In the data rows, zero lies at 4.5, halfway between 4 and 5.
Every row has a hidden score. How much higher is the second row's score than the first row's in each pair? 20 means about the same, 40 much higher and 0 much lower. The score is a weighted sum of the row's numbers plus the product of two more (or one squared), each taken from its middle value.
ndarray[8 4 5 1 5 3 5 4 6 4 2 6 3 6 4 3 4 6 6 6 4]
ndarray[4 2 5 4 4 6 4 2 5 5 4 3 4 7 5 5 4 6 3 5 5] >> 26
ndarray[6 6 2 4 4 5 2 6 4 4 4 5 6 6 4 4 6 2 5 7 4]
ndarray[5 4 4 1 3 7 6 3 4 3 7 5 3 3 4 6 3 4 8 5 5] >> 22
ndarray[6 6 3 4 6 5 6 2 3 4 5 2 6 2 3 4 4 7 4 3 6]
ndarray[4 6 4 2 4 6 7 5 3 4 6 5 5 2 4 4 2 7 6 2 6] >> 20
ndarray[5 5 4 3 4 8 4 4 5 6 4 3 4 6 6 4 3 6 5 5 4]
ndarray[9 2 4 3 3 5 6 3 5 2 6 5 5 4 6 4 4 5 5 4 5] >> 9
ndarray[7 8 4 3 6 2 1 5 5 6 4 4 4 5 5 5 6 5 4 4 3]
ndarray[6 0 5 4 4 6 5 1 7 3 5 5 2 2 5 5 5 5 4 6 4] >> 30
ndarray[7 4 4 5 5 4 2 5 3 7 4 5 6 4 5 3 5 4 4 7 3]
ndarray[7 4 4 5 4 6 8 2 4 2 3 5 4 4 4 4 3 5 5 6 6] >> 17
ndarray[5 5 5 4 6 6 3 6 1 6 4 4 7 2 4 4 5 5 3 5 4]
ndarray[4 4 6 5 4 4 4 7 3 5 3 2 7 5 6 5 5 5 4 3 3] >> 14
ndarray[7 4 5 2 4 7 4 3 3 7 3 5 5 4 4 5 2 4 7 8 3]
ndarray[8 4 6 5 4 4 4 4 2 4 1 8 4 5 6 5 4 3 6 7 4] >> 16
ndarray[4 5 5 3 5 5 7 1 6 5 6 3 4 2 4 6 3 7 3 3 5]
ndarray[0 5 4 6 4 7 5 5 6 1 4 3 6 6 4 5 4 5 5 4 6] >> 13
ndarray[7 5 4 4 3 5 7 3 5 2 5 5 6 5 4 6 1 3 5 4 5]
ndarray[4 3 5 4 4 5 3 5 5 6 6 2 4 4 6 4 6 7 6 2 4] >> 31
ndarray[3 7 6 6 3 6 5 8 3 5 0 6 5 5 5 4 5 3 5 1 7]
ndarray[5 4 4 4 4 6 6 5 1 4 5 6 7 1 5 5 4 6 4 4 4] >> 22
ndarray[5 3 5 5 3 6 7 5 4 5 7 4 4 1 2 4 3 7 5 4 5]
ndarray[5 6 3 4 3 3 8 6 4 6 4 4 2 4 4 3 7 4 6 3 7] >> 11
ndarray[4 5 3 6 4 6 3 5 5 2 6 6 5 4 4 4 9 1 3 4 5]
ndarray[1 4 4 8 4 4 6 5 4 4 2 5 6 4 6 6 5 3 2 2 6] >> 21
ndarray[6 5 2 4 4 6 3 5 4 5 3 5 6 7 6 4 3 4 5 5 5]
ndarray[2 4 5 6 5 4 3 3 5 5 6 2 2 5 6 3 5 7 5 5 3] >> 20
ndarray[5 7 3 3 5 6 3 6 4 4 3 4 6 7 5 3 5 3 5 4 5]
ndarray[1 7 5 3 4 4 4 6 5 3 6 3 6 5 4 2 7 4 6 4 3] >> 20
ndarray[5 4 3 4 4 2 4 5 4 6 5 4 3 4 7 4 3 7 5 5 5]
ndarray[4 6 5 5 4 5 2 5 5 2 5 3 5 7 4 3 6 6 5 6 3] >> 18
ndarray[7 5 3 6 3 7 4 6 3 3 3 8 6 4 5 3 3 3 5 4 6]
ndarray[4 5 6 3 5 6 2 5 4 9 6 3 5 5 3 4 7 4 4 3 4] >> 27
ndarray[5 6 5 5 5 4 2 6 4 4 1 6 6 8 6 3 5 2 6 3 5]
ndarray[7 3 4 6 2 4 5 5 5 3 5 5 5 6 5 2 5 5 4 6 6] >> 24
ndarray[1 6 5 4 6 6 4 5 4 3 2 5 4 5 2 6 8 5 7 2 4]
ndarray[6 6 4 3 4 5 7 3 6 1 4 4 5 6 3 5 4 5 2 7 5] >> 24
ndarray[2 4 4 4 4 7 4 4 6 0 5 6 7 3 5 5 5 2 4 7 5]
ndarray[6 7 3 4 5 6 2 8 3 3 2 6 5 5 5 3 5 3 5 6 5] >> 16
ndarray[6 3 6 4 5 3 4 3 6 5 7 2 5 5 5 5 4 6 1 4 3]
ndarray[5 1 5 9 4 5 5 3 4 4 7 5 4 0 2 5 6 4 3 6 4] >> 31
ndarray[7 5 6 5 4 6 3 6 5 2 3 4 5 7 3 2 6 5 4 5 4]
ndarray[7 4 5 2 4 6 5 2 4 7 4 6 2 4 5 5 1 5 7 6 3] >> 20
ndarray[3 3 4 2 4 5 5 6 6 4 7 4 5 6 3 4 6 5 7 3 2]
ndarray[6 6 4 6 5 4 4 6 1 5 2 8 5 2 5 3 6 5 5 3 5] >> 28
ndarray[3 3 5 6 4 4 7 0 7 4 6 5 2 3 4 5 5 6 3 5 4]
ndarray[3 6 4 5 5 6 4 6 3 7 1 3 7 5 3 5 5 3 4 4 6] >> 17
ndarray[3 6 5 6 5 0 6 3 6 7 5 3 5 4 4 6 1 3 4 4 5]
ndarray[7 4 3 4 5 6 3 4 4 5 5 3 6 4 3 5 3 4 5 8 3] >> 13
ndarray[3 0 7 7 4 4 5 1 5 6 5 4 5 4 4 5 7 4 2 6 5]
ndarray[2 5 4 5 5 4 7 4 6 3 7 3 4 5 4 6 2 5 3 4 4] >> 19
ndarray[7 1 7 3 4 5 6 3 5 8 4 5 3 4 4 5 4 7 5 5 2]
ndarray[9 5 5 5 4 4 6 3 3 7 2 8 2 3 5 4 3 4 5 5 4] >> 15
ndarray[4 2 5 5 4 6 5 2 6 5 6 4 4 4 3 6 2 6 5 7 3]
ndarray[6 4 6 4 6 4 5 1 6 6 6 3 4 1 5 6 3 4 4 6 3] >> 22
ndarray[2 3 8 2 4 5 5 2 6 6 5 5 6 5 4 5 3 6 4 4 2]
ndarray[3 4 2 4 5 7 3 5 4 3 6 5 7 6 4 4 5 2 5 5 5] >> 12
ndarray[5 3 5 8 4 0 6 4 5 7 1 5 6 3 4 6 4 4 6 2 6]
ndarray[5 3 4 1 4 3 7 4 5 4 6 5 3 2 6 5 5 7 3 1 5] >> 22
ndarray[4 6 5 2 4 2 6 6 6 6 5 4 3 6 5 3 4 7 4 1 4]
ndarray[3 7 5 4 3 5 4 7 3 3 4 8 4 3 5 3 7 1 8 6 3] >> 25
ndarray[2 5 5 3 3 7 5 5 4 6 7 4 4 5 4 4 4 4 6 8 3]
ndarray[4 4 6 3 4 4 6 3 6 5 7 5 3 4 6 7 1 5 4 2 4] >> 23
ndarray[6 5 5 5 4 3 7 3 5 6 4 5 4 0 4 7 1 5 7 5 4]
ndarray[1 7 6 8 5 1 7 3 7 3 4 4 5 4 4 5 4 3 3 2 7] >> 17
ndarray[3 5 5 5 5 5 3 5 5 4 6 5 5 6 4 2 5 6 4 5 1]
ndarray[5 4 4 5 3 4 3 5 4 3 3 4 4 6 4 4 4 7 7 6 4] >> 11
ndarray[3 5 6 2 4 3 4 6 7 5 7 4 2 5 6 6 3 4 3 4 3]
ndarray[7 5 4 4 4 6 3 6 4 2 7 4 2 7 3 3 7 5 6 3 5] >> 23
ndarray[3 5 2 3 4 4 2 5 6 5 3 7 5 6 3 4 7 2 8 5 6]
ndarray[4 8 3 1 5 5 4 8 2 4 4 6 6 5 4 4 5 4 4 3 7] >> 24
ndarray[7 2 6 7 5 3 3 4 3 6 7 4 2 6 3 5 7 5 4 4 4]
ndarray[4 6 4 3 4 6 6 5 4 3 5 3 7 5 4 6 1 4 4 4 4] >> 26
ndarray[4 4 5 6 5 3 4 3 3 4 5 4 5 3 6 7 2 3 5 8 5]
ndarray[7 5 5 5 4 3 4 6 3 5 1 7 3 5 6 2 4 5 8 4 5] >> 15
ndarray[3 6 6 6 5 4 6 4 4 4 6 2 5 5 4 4 2 8 3 5 3]
ndarray[5 2 6 4 5 3 6 2 6 6 6 2 4 3 4 6 4 6 2 5 4] >> 19
ndarray[7 5 5 6 6 5 3 7 2 3 4 5 3 5 3 3 7 4 6 5 5]
ndarray[6 7 4 5 5 6 3 7 2 6 4 5 5 4 3 3 5 6 5 4 5] >> 23
ndarray[3 6 4 4 4 6 7 3 5 1 6 5 6 4 3 6 1 3 4 6 4]
ndarray[3 4 5 6 4 5 6 2 4 4 7 5 2 5 3 7 3 5 2 4 7] >> 10
ndarray[6 2 4 4 4 7 3 6 3 5 7 6 5 6 4 3 3 5 6 4 5]
ndarray[6 5 4 2 3 5 3 6 5 2 4 4 6 8 6 5 6 3 5 3 5] >> 21
ndarray[5 5 8 5 3 6 6 3 3 3 7 3 3 3 4 7 2 4 5 4 5]
ndarray[6 3 4 4 5 8 2 3 6 4 6 3 4 5 5 4 6 5 3 4 5] >> 37
ndarray[6 6 6 6 5 0 3 7 2 7 2 8 5 3 6 4 4 3 4 3 5]
ndarray[4 5 5 4 4 7 4 4 6 3 3 4 4 8 6 3 3 5 6 4 3] >> 14
ndarray[5 4 5 6 5 3 5 4 6 6 7 4 1 4 2 3 7 5 4 3 3]
ndarray[0 6 5 6 3 3 7 5 7 2 4 5 5 6 5 5 7 3 3 2 5] >> 9
ndarray[5 4 4 4 5 5 6 2 7 3 7 3 3 5 2 5 4 5 4 5 4]
ndarray[6 3 5 4 5 4 5 3 6 6 6 2 4 5 4 6 4 5 0 6 4] >> 20
ndarray[5 2 7 6 5 3 2 5 4 7 4 5 3 4 7 4 6 3 4 4 5]
ndarray[3 7 5 7 3 5 6 6 3 1 6 6 7 0 3 5 4 3 5 3 5] >> 28
ndarray[3 4 3 6 5 5 5 4 3 3 5 6 5 4 6 3 5 5 1 7 6]
ndarray[4 6 4 6 5 4 4 6 4 5 2 2 7 4 5 5 3 3 6 7 2] >> 20
ndarray[2 6 5 3 5 3 8 3 5 4 6 5 1 1 4 6 4 6 3 3 5]
ndarray[3 4 4 4 6 6 6 4 5 7 2 1 3 4 6 5 3 5 6 5 3] >> 20
ndarray[4 6 5 4 4 0 6 3 7 7 4 4 4 2 7 6 3 4 5 4 5]
ndarray[7 4 5 3 5 4 7 3 4 7 3 4 3 5 4 3 4 6 4 8 4] >> 29
ndarray[7 3 4 3 4 5 4 6 4 4 5 5 6 6 4 2 6 4 3 6 4]
ndarray[5 8 2 3 5 2 4 6 7 2 6 4 6 6 5 4 4 5 4 2 3] >> 17
ndarray[2 6 5 5 7 0 7 4 3 4 3 5 4 3 5 4 7 6 4 2 7]
ndarray[7 5 3 2 4 3 3 4 5 7 6 4 4 6 5 3 5 4 6 7 4] >> 16
ndarray[4 2 6 5 5 4 3 3 5 6 8 2 5 5 6 5 5 5 3 5 4]
ndarray[4 5 5 4 7 3 4 4 7 6 5 1 6 4 4 5 2 5 4 5 2] >> 18
ndarray[4 3 4 4 6 7 5 2 5 5 3 1 3 5 4 5 5 6 6 7 4]
ndarray[5 6 4 4 4 6 2 6 5 2 5 7 6 5 5 3 7 3 5 5 4] >> 15
ndarray[4 3 5 4 6 4 2 5 4 7 5 3 5 5 4 5 5 6 5 5 3]
ndarray[3 7 4 3 6 2 4 8 4 6 4 5 5 6 6 4 3 5 4 1 3] >> 22
ndarray[7 5 4 4 4 4 2 6 4 4 4 6 4 6 6 3 5 3 6 6 3]
ndarray[5 5 3 3 4 6 3 6 3 5 5 5 7 6 5 4 2 5 5 5 4] >> 22
ndarray[4 3 6 3 4 5 3 3 7 6 6 4 5 7 3 5 3 4 4 5 3]
ndarray[3 4 4 4 6 5 3 5 6 5 6 3 6 4 4 4 7 4 5 5 2] >> 20
ndarray[4 3 4 7 3 2 6 4 7 5 4 5 5 2 5 6 4 6 2 3 6]
ndarray[7 2 5 6 4 1 6 1 6 5 2 4 5 1 5 6 4 5 6 5 6] >> 22
ndarray[3 3 4 8 5 5 4 3 5 6 4 4 4 4 1 5 6 5 4 7 3]
ndarray[8 3 5 6 3 5 6 2 3 6 2 6 6 4 3 4 4 4 5 6 6] >> 15
ndarray[5 4 3 6 3 7 4 3 4 2 5 4 6 4 5 4 8 3 3 6 5]
ndarray[5 5 4 1 6 3 3 6 3 7 3 4 6 6 4 4 6 6 2 6 5] >> 18
ndarray[3 6 3 5 4 2 4 6 6 4 5 5 5 6 5 1 8 3 5 4 5]
ndarray[1 5 4 5 6 6 3 4 6 5 6 4 6 7 3 4 5 3 3 6 3] >> 19
ndarray[1 5 4 5 4 5 7 3 7 2 6 4 4 4 6 4 3 5 5 3 6]
ndarray[7 4 5 7 4 4 1 7 4 6 7 5 5 4 3 4 6 4 4 4 3] >> 15
ndarray[0 2 7 6 6 4 4 3 6 6 4 5 5 3 4 5 7 4 0 5 5]
ndarray[3 6 4 8 6 2 6 4 6 3 4 3 5 3 3 5 5 5 0 3 6] >> 25
ndarray[8 6 5 3 5 1 3 4 6 7 3 3 5 5 4 5 3 4 4 3 6]
ndarray[9 4 4 1 4 3 4 3 5 3 2 7 4 4 6 5 4 5 7 8 4] >> 23
ndarray[4 7 4 5 5 5 6 6 2 3 6 5 5 6 5 3 2 4 4 3 7]
ndarray[9 4 5 2 5 2 4 4 4 7 3 6 5 8 5 3 5 4 5 2 5] >> 17
ndarray[2 4 3 5 5 7 5 4 5 5 5 1 7 6 4 5 5 3 4 2 5]
ndarray[4 5 4 5 5 4 2 6 3 4 3 6 5 6 4 3 7 5 5 5 4] >> 18
ndarray[6 3 5 5 6 4 4 2 5 8 6 3 3 6 3 4 4 6 3 5 5]
ndarray[3 4 6 6 4 7 7 3 3 2 5 5 4 3 3 7 1 6 6 4 4] >> 20
ndarray[5 3 5 6 4 5 3 5 4 4 5 4 6 5 6 3 5 5 3 7 3]
ndarray[6 3 4 4 5 4 2 5 5 7 5 6 3 5 3 3 5 6 7 6 3] >> 18
ndarray[5 6 3 6 4 5 7 6 2 4 5 8 3 4 5 4 4 4 3 1 8]
ndarray[1 6 4 5 5 6 3 5 4 7 6 4 2 7 4 5 2 4 5 5 6] >> 15
ndarray[4 4 2 6 5 4 3 3 6 3 6 3 4 6 6 5 4 5 3 6 6]
ndarray[6 6 3 4 4 4 2 7 2 7 4 5 6 6 5 4 4 4 6 4 4] >> 22
ndarray[3 3 7 7 3 6 8 4 3 2 2 8 3 2 4 4 5 4 5 3 6]
ndarray[2 2 6 5 5 5 6 1 7 4 7 4 3 2 4 6 5 4 2 4 5] >> 21
ndarray[4 0 5 5 5 5 5 2 6 6 8 3 3 5 4 5 5 6 4 2 5]
ndarray[5 6 5 4 6 4 3 8 4 3 4 4 7 7 4 3 6 5 2 3 4] >> 12
ndarray[4 2 7 5 4 5 8 4 3 5 6 3 3 2 3 7 5 5 5 3 3]
ndarray[4 2 6 6 4 2 5 3 7 5 4 6 1 3 6 5 6 6 2 4 6] >> 17
ndarray[7 4 4 0 3 6 5 5 5 4 4 5 5 6 4 5 3 4 7 5 5]
ndarray[6 3 3 7 4 5 5 1 6 2 5 3 4 5 4 4 5 5 5 5 6] >> 13
ndarray[3 3 5 8 5 5 6 2 4 6 4 4 7 3 5 5 5 6 4 3 3]
ndarray[6 7 4 4 5 4 3 9 2 6 5 5 3 5 3 3 7 4 5 4 4] >> 12
ndarray[3 4 5 6 5 3 9 5 4 2 3 7 2 0 6 5 6 5 3 2 6]
ndarray[4 3 6 8 6 5 5 3 4 5 4 2 6 3 3 5 5 4 2 7 3] >> 27
ndarray[5 3 4 6 5 4 2 4 5 6 5 4 7 6 3 4 7 3 4 4 4]
ndarray[6 4 4 8 5 3 3 6 3 5 1 4 6 5 5 4 6 5 3 4 4] >> 24
ndarray[5 4 4 6 4 6 4 7 4 7 6 5 4 1 3 2 5 7 5 5 4]
ndarray[6 5 4 6 5 6 3 5 3 5 2 6 6 4 2 3 9 4 6 2 5] >> 18
ndarray[4 4 5 4 5 5 5 3 3 4 7 5 7 3 4 7 1 4 4 6 4]
ndarray[7 6 3 8 5 6 4 6 4 2 4 6 5 3 1 3 8 4 4 4 6] >> 16
ndarray[4 7 4 5 5 0 7 4 6 3 3 5 5 3 5 7 1 4 5 3 6]
ndarray[8 5 5 3 4 8 3 7 4 2 4 6 5 5 2 3 4 4 6 6 3] >> 19
ndarray[6 6 5 3 4 5 4 7 4 4 1 7 4 7 5 3 3 5 6 5 5]
ndarray[5 2 5 2 4 6 6 2 6 5 7 3 2 5 4 6 5 6 4 5 5] >> 38
ndarray[1 4 5 4 4 2 3 8 6 5 5 7 5 6 6 5 6 3 1 1 6]
ndarray[6 6 3 3 6 5 5 2 7 5 5 4 4 4 4 4 1 4 7 6 3] >> 34
ndarray[4 4 3 4 5 7 7 3 5 3 5 1 6 6 2 5 5 4 5 4 5]
ndarray[3 3 5 3 6 4 5 2 7 6 7 1 4 4 4 5 6 4 5 3 3] >> 17
ndarray[2 6 5 3 5 5 8 4 6 1 7 4 4 3 3 6 4 5 2 3 5]
ndarray[4 3 6 3 5 4 2 7 5 8 5 4 5 5 5 5 4 4 2 6 3] >> 17
ndarray[6 5 4 6 4 4 2 7 3 3 2 8 5 3 6 3 6 2 6 6 5]
ndarray[4 4 5 3 3 8 6 4 5 2 8 4 3 4 3 4 4 7 5 5 5] >> 33
ndarray[5 2 3 4 3 4 4 7 5 3 6 6 4 6 7 4 3 3 6 3 5]
ndarray[4 7 3 3 3 5 4 5 6 4 5 4 6 7 3 2 6 3 6 5 5] >> 22
ndarray[5 4 4 3 6 4 4 5 5 4 4 3 6 3 5 5 4 6 5 8 2]
ndarray[2 2 7 4 4 5 5 3 6 7 6 1 4 4 5 6 5 4 2 4 5] >> 30
ndarray[5 3 5 4 3 5 8 2 5 3 6 3 4 3 6 6 3 6 3 3 5]
ndarray[4 7 4 4 6 6 3 5 5 6 2 2 5 4 3 5 5 4 4 8 3] >> 12
ndarray[3 9 5 4 7 4 4 8 2 4 3 3 4 4 3 4 6 4 4 4 5]
ndarray[5 1 5 6 5 4 3 5 3 7 5 3 4 5 4 4 6 6 4 5 5] >> 20
ndarray[4 4 5 6 5 6 6 2 5 4 6 2 3 3 3 6 2 6 2 5 6]
ndarray[6 2 5 7 5 5 6 2 4 3 4 3 6 2 4 6 3 5 4 6 4] >> 23
ndarray[3 1 5 5 4 2 6 2 4 7 3 6 4 2 7 7 6 4 4 5 5]
ndarray[6 4 5 7 5 5 3 3 3 5 2 5 4 4 7 3 6 3 4 7 3] >> 29
ndarray[4 4 6 3 5 0 7 3 6 6 4 3 4 3 6 6 4 6 2 2 5]
ndarray[5 3 4 7 5 4 3 6 3 7 4 3 6 2 4 3 6 7 5 4 5] >> 23
ndarray[7 2 4 6 4 3 6 2 5 2 4 6 4 5 6 4 6 4 2 7 5]
ndarray[4 6 2 6 4 7 5 7 4 2 7 5 5 5 3 2 8 3 4 4 4] >> 18
ndarray[5 3 4 7 5 3 4 4 6 6 6 3 6 6 2 5 4 6 2 4 4]
ndarray[5 4 5 1 5 4 2 4 6 5 7 3 5 6 5 6 3 4 6 4 5] >> 25
ndarray[4 5 4 5 4 7 4 5 5 3 5 5 5 8 6 3 3 6 5 3 4]
ndarray[4 4 3 5 3 7 5 6 2 1 3 5 7 3 5 5 4 3 7 5 6] >> 14
ndarray[4 5 4 5 4 6 8 2 5 1 4 4 5 3 5 6 2 4 5 3 7]
ndarray[2 4 6 4 5 5 5 4 5 5 4 1 2 6 4 5 6 8 6 3 4] >> 23
ndarray[2 1 5 7 6 6 3 4 4 2 5 4 6 5 4 5 6 5 4 5 3]
ndarray[3 5 3 5 3 5 6 3 6 1 8 6 7 4 4 5 6 3 4 5 5] >> 19
ndarray[5 5 4 7 5 5 4 5 3 3 3 2 8 3 4 6 4 4 3 5 4]
ndarray[4 3 5 3 7 4 5 3 6 3 8 3 5 4 4 4 4 7 4 3 3] >> 21
ndarray[5 6 4 5 5 4 1 6 5 6 4 5 4 4 3 2 8 4 5 5 3]
ndarray[5 6 4 2 3 5 3 6 5 3 5 6 3 5 4 3 8 3 7 3 6] >> 15
ndarray[2 5 7 7 4 7 4 6 5 6 7 4 4 4 1 6 3 4 5 6 2]
ndarray[0 4 4 6 4 4 6 5 5 2 6 5 5 3 5 3 8 3 4 5 5] >> 26
ndarray[8 6 2 3 4 6 4 5 4 2 4 8 4 7 3 4 4 5 7 5 5]
ndarray[3 3 5 5 6 2 2 4 6 5 6 5 4 7 4 5 3 5 5 6 4] >> 21
ndarray[7 4 4 4 4 5 3 7 5 6 4 2 4 4 5 5 3 6 4 6 3]
ndarray[7 2 6 5 4 5 4 5 3 6 3 7 3 3 8 5 3 5 5 7 3] >> 23
ndarray[1 4 5 7 4 5 5 3 5 3 2 7 6 7 5 5 5 4 3 3 6]
ndarray[5 4 4 7 6 4 7 3 4 4 5 3 4 3 3 4 5 7 2 4 6] >> 26
ndarray[5 6 5 4 5 5 2 7 3 6 4 7 4 5 4 3 7 3 7 5 3]
ndarray[5 6 4 5 3 5 4 5 6 4 5 7 7 6 2 3 2 4 5 5 5] >> 25
ndarray[4 6 2 4 4 4 3 5 5 1 3 7 6 5 4 4 6 1 6 6 7]
ndarray[4 6 3 4 4 7 5 6 5 2 6 1 6 3 2 4 5 6 6 4 6] >> 25
ndarray[6 7 4 2 5 4 4 4 7 3 6 3 1 4 6 4 4 5 5 5 4]
ndarray[5 3 5 3 5 4 7 4 4 8 3 3 4 4 5 6 2 7 3 3 4] >> 27
ndarray[4 6 3 3 5 6 4 4 5 3 5 4 6 7 4 4 2 3 6 7 5]
ndarray[1 3 7 6 4 5 8 3 5 4 5 4 3 1 5 6 4 4 2 4 7] >> 24
ndarray[5 5 3 7 5 3 5 4 3 4 2 6 7 3 4 4 7 4 2 7 5]
ndarray[5 2 4 6 4 7 6 4 5 3 8 3 2 3 3 5 4 6 6 5 4] >> 4
ndarray[5 2 5 6 4 6 6 2 5 4 6 3 5 5 5 5 3 6 2 5 5]
ndarray[2 6 6 3 5 3 8 4 6 6 4 3 1 6 4 5 5 5 4 1 5] >> 9
ndarray[4 7 4 2 4 5 7 6 5 6 6 4 3 6 5 5 1 5 6 1 4]
ndarray[3 3 7 5 4 3 7 1 6 5 6 1 4 3 4 6 4 5 2 4 6] >> 23
ndarray[4 5 6 4 5 4 2 5 5 4 3 5 7 5 4 3 8 3 5 6 3]
ndarray[2 5 6 9 3 3 3 5 4 4 4 9 3 3 6 5 7 1 2 4 5] >> 23
ndarray[5 5 3 3 5 2 5 3 8 4 3 1 5 5 5 5 5 5 6 3 5]
ndarray[6 5 4 6 5 5 3 5 3 4 2 9 5 5 3 2 7 3 4 5 5] >> 33
ndarray[2 7 3 4 5 6 4 6 5 5 3 1 6 7 5 5 3 3 6 3 5]
ndarray[6 3 3 5 4 4 3 5 4 4 4 7 6 5 6 3 6 2 4 7 4] >> 31
ndarray[6 5 2 4 4 6 4 5 5 4 6 2 4 8 5 5 4 5 4 1 6]
ndarray[5 6 6 5 4 5 4 7 2 3 4 6 1 5 3 4 7 3 9 4 5] >> 10
ndarray[5 5 3 2 4 6 4 5 6 5 4 4 2 9 5 3 7 4 5 4 4]
ndarray[5 4 4 5 7 6 4 4 4 4 5 2 6 5 4 3 7 5 4 5 2] >> 27
ndarray[7 5 3 4 6 2 3 5 6 7 3 4 4 5 4 3 5 6 4 4 4]
ndarray[3 5 4 2 4 3 4 6 7 4 5 4 3 4 6 5 6 3 2 7 3] >> 15
ndarray[5 3 6 6 4 6 2 6 3 5 4 6 4 5 6 3 6 3 4 5 6]
ndarray[4 5 5 4 5 2 8 4 5 4 4 5 3 3 5 7 3 6 3 0 6] >> 16
ndarray[6 4 7 3 5 6 4 6 2 5 6 3 2 8 3 5 5 5 7 2 4]
ndarray[5 5 4 5 6 5 2 5 4 5 7 2 6 2 3 4 6 4 5 6 2] >> 21
ndarray[6 7 3 3 4 4 2 7 4 6 4 3 5 5 5 3 6 5 6 3 5]
ndarray[5 3 5 7 3 4 7 4 5 5 7 3 2 0 3 6 6 2 6 7 4] >> 25
ndarray[4 6 5 5 4 2 7 5 4 4 4 7 5 2 7 6 1 4 5 1 6]
ndarray[2 5 4 6 5 7 2 7 3 6 5 8 5 7 4 4 4 1 6 2 6] >> 18
ndarray[6 3 4 5 4 6 5 3 5 3 5 4 4 6 6 3 4 6 4 3 5]
ndarray[2 6 4 4 4 5 3 7 4 4 5 6 4 6 5 2 6 4 5 7 4] >> 14
ndarray[3 5 7 7 4 1 4 5 3 7 3 9 1 2 7 5 4 3 6 3 6]
ndarray[4 2 6 7 4 4 4 3 5 4 2 7 4 1 7 5 6 3 3 8 5] >> 23
ndarray[5 7 7 3 4 1 5 6 4 4 4 6 5 2 7 5 1 6 3 3 4]
ndarray[4 3 6 5 5 2 5 3 6 4 6 4 5 5 6 6 4 6 1 2 3] >> 20
ndarray[6 4 4 4 4 7 6 5 3 4 4 3 7 2 4 6 3 5 3 6 5]
ndarray[6 5 8 2 3 4 4 5 4 6 4 4 4 5 6 5 3 5 7 5 2] >> 16
ndarray[5 5 3 4 4 6 2 6 3 4 4 6 6 5 6 3 5 3 7 6 4]
ndarray[3 5 6 3 4 3 6 6 4 6 7 3 4 6 5 4 4 7 2 1 3] >> 19
ndarray[1 3 5 8 4 4 7 3 4 4 3 7 5 3 6 6 5 3 2 5 7]
ndarray[2 5 6 7 3 5 8 5 4 3 4 6 4 4 4 5 3 6 2 2 4] >> 21
ndarray[3 3 5 4 6 5 1 5 6 4 5 4 5 6 6 4 4 4 4 6 4]
ndarray[4 7 3 3 6 2 6 7 2 3 4 5 6 3 5 5 5 5 5 2 7] >> 19
ndarray[4 4 5 5 5 5 6 3 4 6 6 5 2 4 4 6 0 5 4 5 4]
ndarray[4 3 3 6 5 7 5 4 4 2 3 3 6 6 3 5 7 4 5 4 6] >> 17
ndarray[5 6 5 4 4 3 2 8 3 5 3 8 4 6 5 3 7 4 5 2 5]
ndarray[4 7 5 5 4 6 2 7 4 5 2 4 7 5 3 5 4 3 4 7 3] >> 24
ndarray[5 2 6 6 4 7 7 2 2 4 4 7 5 3 3 5 3 4 5 7 6]
ndarray[2 7 3 5 4 3 6 8 5 2 3 6 4 6 6 3 7 3 7 2 5] >> 8
